In the rows, zero is written as 128.
One hidden turn or mirror swaps the rows below in pairs. Which row is each named row swapped with?
The rows were stretched afterwards, more along some directions than others.
zok: [152 150 122 100 118 105 149 121 114 139 181 124 115 135 114  77  85 129
 139 120 108 119 137 142 142 160 109 133]
tekab: [138 142 127 151 160 114 143 141 130 121 124 111 138 140 105  90 108 113
  89 100 121 135 134 138 117 155 117 115]
vumi: [115 154 145  83 110 102 110 101  91 129 136 151 131 107 125  90 132 102
 129  94 132 114  95 158 144 160 135 153]
vizi: [161 136 127 118 122 107 157 142 110 145 165 122 121 150 107  95 107 142
 136 105 115 113 129 144 133 170 110 133]
puguk: [140 111 125 132 121 154 130 135 126 123 107 119 164 156 102 111 138 123
 158 134 126 124 131 130 123  98 112 132]
Lon: [115 156 109 119 110 114 131 128 152 113 132 124 126 108 109  84 139 100
 139 110 134 130 113 146 133 165 119 138]
kese: [142 127 117 104 128 117 123 139 116 105 133 127 138 132 137 109 133 118
 119 105 117 100 151 141 131 131 117 119]
pek: [125 137 126 103 134 142 134 108 140 142 131 116 135 126 115 117 118 115
 144 129  92 122 130 134 118 110 122 139]
mavu: [118 140 153 117 126  88 118 106  80 130 150 115 131 147 105  94 126 121
 120 112 122  99 120 138 120 146  92 133]
Tuvi: [164 161 141 109 103 123 129 135 103 114 116 125 168 141 113  89 109  92
 121  84 145 120  95 152 109 160 132 127]
buvoz: [156  89 133 129 112 118 144 104 134 146 117 146 149 122 141  99 132 116
 131 126 116 118 147 141 151 143 119 134]
mikan: [151 130 129 122 160 105 153 126 127 140 126 125 141 126 135  99 111 114
  93 103 118 132 130 140 111 140 112 121]
nad: [129 139  94 128 122 124 155 119 161 130 120 133 140 124 111 117 107 128
 151 114 122 148 131 160 158 147 140 127]
zumu: [134 142  92 122  97 123 166 117 134 145 141 130 123 130 121 118 101 147
 162 109 126 150 126 147 149 158 141 129]
denu: [163 144 116 102 103  96 141 147 105 109 176 106 130 156 121  85  68 110
 144  95 109 106 152 149 131 156 115 144]
sas: [109 126 145 101 128 121 135  99  94 147 146 118 131 113 129 121 135 119
 151 148 124 125 126 130 129 119 125 144]
fite: [137 143 152 130 149 122 111 147 104 101 121 114 132 155  91  74 119 124
 129  81 118 125 156 148 140 148 115 116]
revek: [142 122 140 118 152 131 129 126 131 106 119 136 136 147 126 111 150 120
 131 121 110 122 145 115 122 116 116 107]
Zile: [ 88 127 156 121 129 137 121 119 146 115 108 115 123 127 104 126 166 130
 154 129 120 116 112 133 115 128 118 126]
gutu: [148 127 142 122  97 133 149 121  78 151 141 104 143 123 113  86  80 124
 148 133 134 121 140 134 120 140 121 120]
kulit: [115 165 130  91 108 127 105 111 110 105 125 130 139 116 128  99 119  85
 111  98 128  98 105 156 113 159 130 164]
vakez: [157 130 115 112  89  99 140 141  98 124 168 103 157 161  99  84  87  99
 143  90 111 103 158 142 137 151 110 139]
solu: [134 142  89 141  95 118 158 135 125 140 144 122 129 132 104 107 102 144
 157 106 129 147 142 146 148 143 131 121]
Zesor: [165 131 128 108 109 103 139 130 120 115 150 109 173 156 113  82  85  98
 158  78 111 100 142 168 157 149 106 134]
gubub: [110 150 124  98 113 133 127 114 113 105 125 120 150 111 137  81  99  84
 113 116 118 115 112 156 111 157 112 155]
Vunu: [127 149 135  85 112 120 149 127  87  99 154 119 155 158 120  87  99 111
 145  99 136 117 141 156 135 150 110 126]
nisor: [145 122 117 115  96 141 138 106 135 129 145 115 155 118 119 107  86 103
 143 148 130 118 147 139 154 136 148 146]
Kotov: [127 106 109 136  97 152 140 118 105 134 126  96 116 152  98 127 131 125
 159 137 110 144 145 121 121 118 130 155]
teze: [131 141 109 150 103 132 139 129 122 141 139 118 107 136 108 118 116 146
 160 117 133 161 138 128 165 146 152 114]
neke: [155 170 123 109  96 119 127 150 102  98 129 121 150 164 116 111 105 105
 124  87 147 105 115 145 103 147 134 131]
Zeku: [158 152 139  81  88 109 134 146  85 104 143 133 183 149 123  89  92  86
 125  87 153 100 131 144 130 148 124 126]
gul: [144 117 141 104 129 113 118 139 126 118 133 132 159 146 117  99 127 112
 133 130 123 114 144 150 147 105 119 128]
lor: [157 145 122 124 168 101 147 125 129 124 114 118 148 145 116 104 107 108
  96  90 112 136 123 143 102 131 113 119]
fumuk: [155 139 117 130 121 123 149 135 150 142 140 121 119 127 114 110 128 139
 142 113 111 140 119 132 148 158 131 123]
novob: [152 147 154  98 102 116 124 143  96 112 138 130 169 167 125 106 115 104
 134 101 144  95 109 141 113 134 118 121]
bot: [123 146 135  86 109  88 111 119 100 118 139 144 147 125 138 103 124  78
 110 104 132  98 114 144 124 133 127 164]
buro: [146 138 134  90 110 111 162 133  99 142 166 132 135 127 128  94 102 139
 137 121 134 114 149 122 137 130 114  83]
nago: [142 134 155  88 108  77 152 129 118 133 179 130 117 119 140  92 139 124
 134 110 146 112 135 137 135 147 104 122]
ras: [165 120 130  98 116  94 154 136  86 139 146 110 144 131 140 110  97 112
 102 131 126 123 137 132 114 131 107 122]
Ped: [165 118 119 108  87 116 156 138 123 133 147 122 148 113 122  92  91 110
 124 118 117 139 137 140 146 163 112 131]
femi: [117 131 127 116 122 115 120 131 109 101 144 130 124 121 133  84 142 118
 133  93 128  98 129 139 149 153 111 119]
zepi: [147 142 131 120 168 101 137 139 137 134 118 120 126 116 112 109 126 105
 114  99 119 129 118 137 112 124 113 108]
sosu: [146 171 147 107  90 114 118 140  80 100 139 118 150 154 113 104 115 101
 129  80 148 110 109 147 115 158 139 123]
rore: [130 149 141  72 104  97 111 122  97 122 138 146 152  98 136  91 116  77
 123  98 132 101 103 161 130 138 131 156]
Zopi: [135 149 118 131 171 101 137 141 135 119 121 114 132 136 108 110 119 111
 100  89 120 125 123 140 107 140 115 106]
dep: [138 143 153 110 142 111 117 135  98 102 137 109 153 133 105 112 100  98
 106 109 121  94 131 123 112 137 129 121]
vuni: [128 147  87 130 111 121 154 117 133 132 135 130 121 134 120 118 116 139
 142 115 129 160 121 134 144 146 143 130]
Mazem: [150 117 140 115 122 117 141 114 129 134 143 123 154 137 131  89 116 116
 131 128 121  98 131 171 122 159 101 128]
ril: [143 137 133 132 170  94 141 136 124 124 123 117 153 144 119 115 129 113
 100  92 115 129 141 143 110 119 106 112]
Fop: [103 147 146  83 108 110 104 106 103 127 143 148 123 117 132  99 133 105
 135 113 126  86  93 154 124 142 118 156]
Kisor: [168 160 152  99 110 116 119 134  74 114 138 117 162 172 124 106 110  96
 131  97 136 103 121 135 126 132 137 130]
toze: [145 113 141 121 142 145 141 128 123 109 125 114 116 146 102 111 148 132
 128 106 111 135 153 137 129 139 107 120]
dipen: [129 135 143 122 106 139 113 142 128 117 119 119 108 122 108 104 128 136
 159  97 110 121 128 140 117 135 128 142]
dupem: [128 127 125 105 128 104 125 131 118  92 151 129 117 134 152 109 140 108
 124 114 121 108 148 126 127 135 122 132]
kudet: [131 135  88 143 109 131 144 129 141 136 132 121 132 137 111 114  99 135
 150 113 125 154 140 142 160 145 148 124]
Deso: [104 116 148 114 109 114 113 138  77 130 160 136 130 142 106  89 124 138
 157 113 111 101 132 141 144 158 116 136]
Beze: [128 112 150 117 108 134 146 129 127 152 150 111 127 115 106  66  97 134
 145 142 128 119 144 151 145 143 107 133]
mifi: [162 102 142 123 136 112 150 116 136 148 127 137 123 119 112  78 129 129
 138 102 111 121 153 140 159 141 110 110]
duki: [104 158 139 137 117 114 101 137 114  98 131 104 116 157  76 104 145 110
 129 103 116 101 105 131  96 148 116 132]
sirev: [129 150 129  77  88 102 118 106  91 135 139 147 134  97 134  82 120  78
 136 112 134  88  98 142 130 141 129 154]

bot is swapped with neke
pek is swapped with buro
Fop is swapped with novob
buvoz is swapped with vizi
vakez is swapped with kese
rore is swapped with sosu
kulit is swapped with Zeku
zumu is swapped with mikan

One hidden turn or mirror swaps the rows below in pairs. Which row is each named row swapped with?
The rows were stretched afterwards, more along some directions than others.
ridaf: [118 111 100 103 134 114 122 122 136 141 142 128 150 143 102 127 130 125
 135 111 142 137]
daviz: [126 118  90 125 164 131 123 169 147 151 162 166 137 151  70  93 143 147
 138 132 151 124]
fup: [119  86 110 138 165 104 103 122 140 129 117 127 132 153 101 123 168 158
 139  87 152 139]
tev: [129 108  83 117 169 100 134 116 149 145 131 153 113 140  64 123 155 141
 148 147 154 130]
fipi: [122 135  78  88 161 111 115 115 159 135 154 142 149 167  77  77 154 148
 139 120 155 128]
ref: [136 110 105 107 179 109 113 140 155 137 164 138 150 176  88  71 162 136
 140 102 151 113]
mel: [120 115  83 117 147 117 110 112 150 136 139 151 137 149  81 106 149 125
 112 126 175 129]
pok: [126 105  81  90 173 106 133 127 153 139 159 141 129 147 100 103 162 128
 142 136 125 133]
zuf: [113 102  83  96 182 121 112  89 137 135 146 120 145 142 113  87 154 133
 121 102 144 126]
rofe: [106 106  98  89 175 129 136 116 154 153 172 154 149 162  99  85 157 117
 123 129 151 137]
gere: [125  85 108 143 161  98  96 124 147 130 115 132 131 154  95 125 168 156
 138  88 149 137]
det: [116  98 132 104 168 103 110  98 122 144 125 134 118 162 106  98 150 137
 130 103 127 148]
pumav: [128 102  61 107 176 118 117 112 144 117 152 123 142 134 138 128 170 132
 137  98 175 141]
Dugi: [133 114  81 134 147 124 125 122 107 137 135 130 127 142 103 102 143 154
 146 105 160 131]
Dapum: [145 108  79 139 152 124 126 116 112 143 134 130 130 133 105  97 147 153
 140 103 149 120]
Zovel: [142 111  64 109 180 124 133 141 160 140 152 129 138 156  61  77 168 158
 148 129 165 107]
Fugo: [125 103  83 109 165 108 141 126 159 155 132 135 127 122  73 102 162 167
 123 138 156 123]
mupig: [ 99 113 102 111 147 106 124 132 134 139 143 140 138 177  71 115 129 137
 167 131 149 140]
fitos: [152 124  96 111 148 128 127 121  99 129 147 140 118 160  88 102 129 106
 137 118 157 143]
ludis: [117  90 106 117 155  97 145 135 118 128 141 131 105 161 106 107 147 148
 152 132 150 160]
lisu: [115  99  70 114 167 126 125 151 125 128 164 124 124 154  79  96 152 155
 158 111 160 131]
nati: [ 94 111 119  99 191 108 125 159 158 150 144 153 122 167  69 105 134 132
 157 130 145 143]
siras: [156 113  67  89 174 114 126  95 130 143 161 141 143 139 113  63 173 107
 122 115 154 131]
momar: [113 105 106 130 160 116 140 172 129 140 147 146 110 161  77  97 147 168
 151 128 142 150]
mavi: [141 121  66 110 174 138 118 140 147 156 168 161 149 131  87  79 150 128
 121 122 150 104]
vik: [125  97 115 129 183  93 134 114 133 143 102 132  88 135  84 140 147 148
 160 119 135 144]
Lorof: [132 110  86  96 172 109 131 128 157 143 164 147 130 140  92  95 160 128
 133 130 118 133]
makan: [133 119  88 106 155 115 120 103 140 111 156 145 135 146 121 123 156 112
 128  91 154 150]
zod: [154 102  62 138 155 104 104 105 157 130 143 154 129 162  87 107 169 115
 127 112 161 130]
refil: [121  95  94 122 159 120 145  94 124 138 137 127 114 142 109 132 160 143
 144 113 143 144]
loti: [106 125  78 127 152 126 104 137 131 134 151 151 113 182  53  94 142 139
 142 121 136 139]
kelov: [134 125  96 121 167 127 117 141 106 126 155 153 112 158  68  76 151 162
 144 112 147 137]
bodug: [103 118 100 104 162 114 140 129 113 143 122 141 124 131 101 122 149 132
 127 137 122 141]
Dalan: [120  95  95 110 178 102 116 134 163 133 138 133 130 154 109 125 182 160
 151 108 152 138]
zun: [144 112  92 117 144 120 125 115 110 133 143 137 118 146  96  87 132 154
 128 128 159 129]
febog: [121 120  73  98 166 114 105 130 159 145 140 144 146 128  96 107 149 129
 145 126 146 122]
fad: [123 133  90 111 162 121 109 112 135 136 136 149 120 151  69 110 136 108
 120 110 125 133]
zita: [122 105  99 106 151 116 139 114 111 145 127 149 101 139 108 131 132 116
 139 133 163 151]
nipe: [145 119 110 126 169 114 125 130 107 129 137 137  93 151  83 109 153 148
 144 108 138 132]
sevuz: [109  91  77 100 173 112 136 125 170 155 134 132 140 148  88 103 159 154
 152 134 162 111]
Kuni: [109  89  87 115 166 100 134 140 159 137 130 133 161 144 109 119 166 141
 135 126 152 123]
Tesat: [143 114  62 109 174 132 111 123 158 154 160 156 154 128  84  86 155 126
 121 119 151  98]
Beno: [116 105 114 124 161 116 144 166 134 142 151 149 109 161  78  95 142 157
 143 127 143 154]
ronu: [143 107 103 116 166 113 134 119 143 151 142 146 117 135  87 103 151 131
 129 118 109 131]
kive: [157 111  56 111 147 118 113 122 158 126 160 128 160 142 115 112 157 147
 145 113 159 106]
motol: [119 108  85 103 148 117 132 126 118 140 135 141 107 146 103 133 134 124
 145 130 166 154]
Vorud: [113 125 101  97 180 120  98 119 148 146 137 145 145 148  96  96 173 133
 124 103 124 134]
bor: [103  97  98 119 167 115 122 121 149 118 150 134 127 158  79  99 149 160
 134  97 152 132]
lani: [120  99  79 140 166 104 121 145 164 124 134 138 126 162  71 116 156 151
 138 109 175 134]
kofog: [123 132  98 101 150 129 128 131 136 129 147 154 135 144  90 110 160 139
 123 116 137 144]
guk: [125  90 110 130 142 112 121 117 146 122 130 131 148 155  93 111 154 154
 129  95 148 132]
dud: [150 108  98 114 166 111 126 115 141 151 142 151 126 135  93  97 154 122
 125 119 110 128]
dani: [118  93  86 137 152 102 114 133 136 131 114 126 117 130  94 129 142 164
 160 116 167 135]
nefek: [140  93  89 137 142 104 109 108 132 113 131 136 110 148  79 148 128 142
 144 100 170 135]
Zop: [118  94 109 126 152 101 143 142 120 128 145 131 104 159  96 106 144 157
 151 122 143 161]
suz: [151 112  95 139 148 118 124 105 120 149 124 138 126 133  91 104 147 147
 138 111 121 119]
tevu: [125  90  70  98 173 106 129 105 167 156 132 129 137 143  89  90 161 147
 137 132 160 114]
ribaz: [116 114  66 125 135 116 103 108 158 125 132 120 153 148  91 138 155 142
 142 103 154 116]
zuvo: [159 109  80 119 162 113 103 115 142 122 159 139 161 158 103  87 166 135
 149  86 147 117]
Miza: [111 127 103 103 173 116  95 125 147 147 134 148 139 154  85  94 171 141
 128 107 120 135]

refil is swapped with rofe
kelov is swapped with zuvo
bodug is swapped with Kuni
gere is swapped with Miza
zun is swapped with kive
ronu is swapped with Beno
fad is swapped with lani

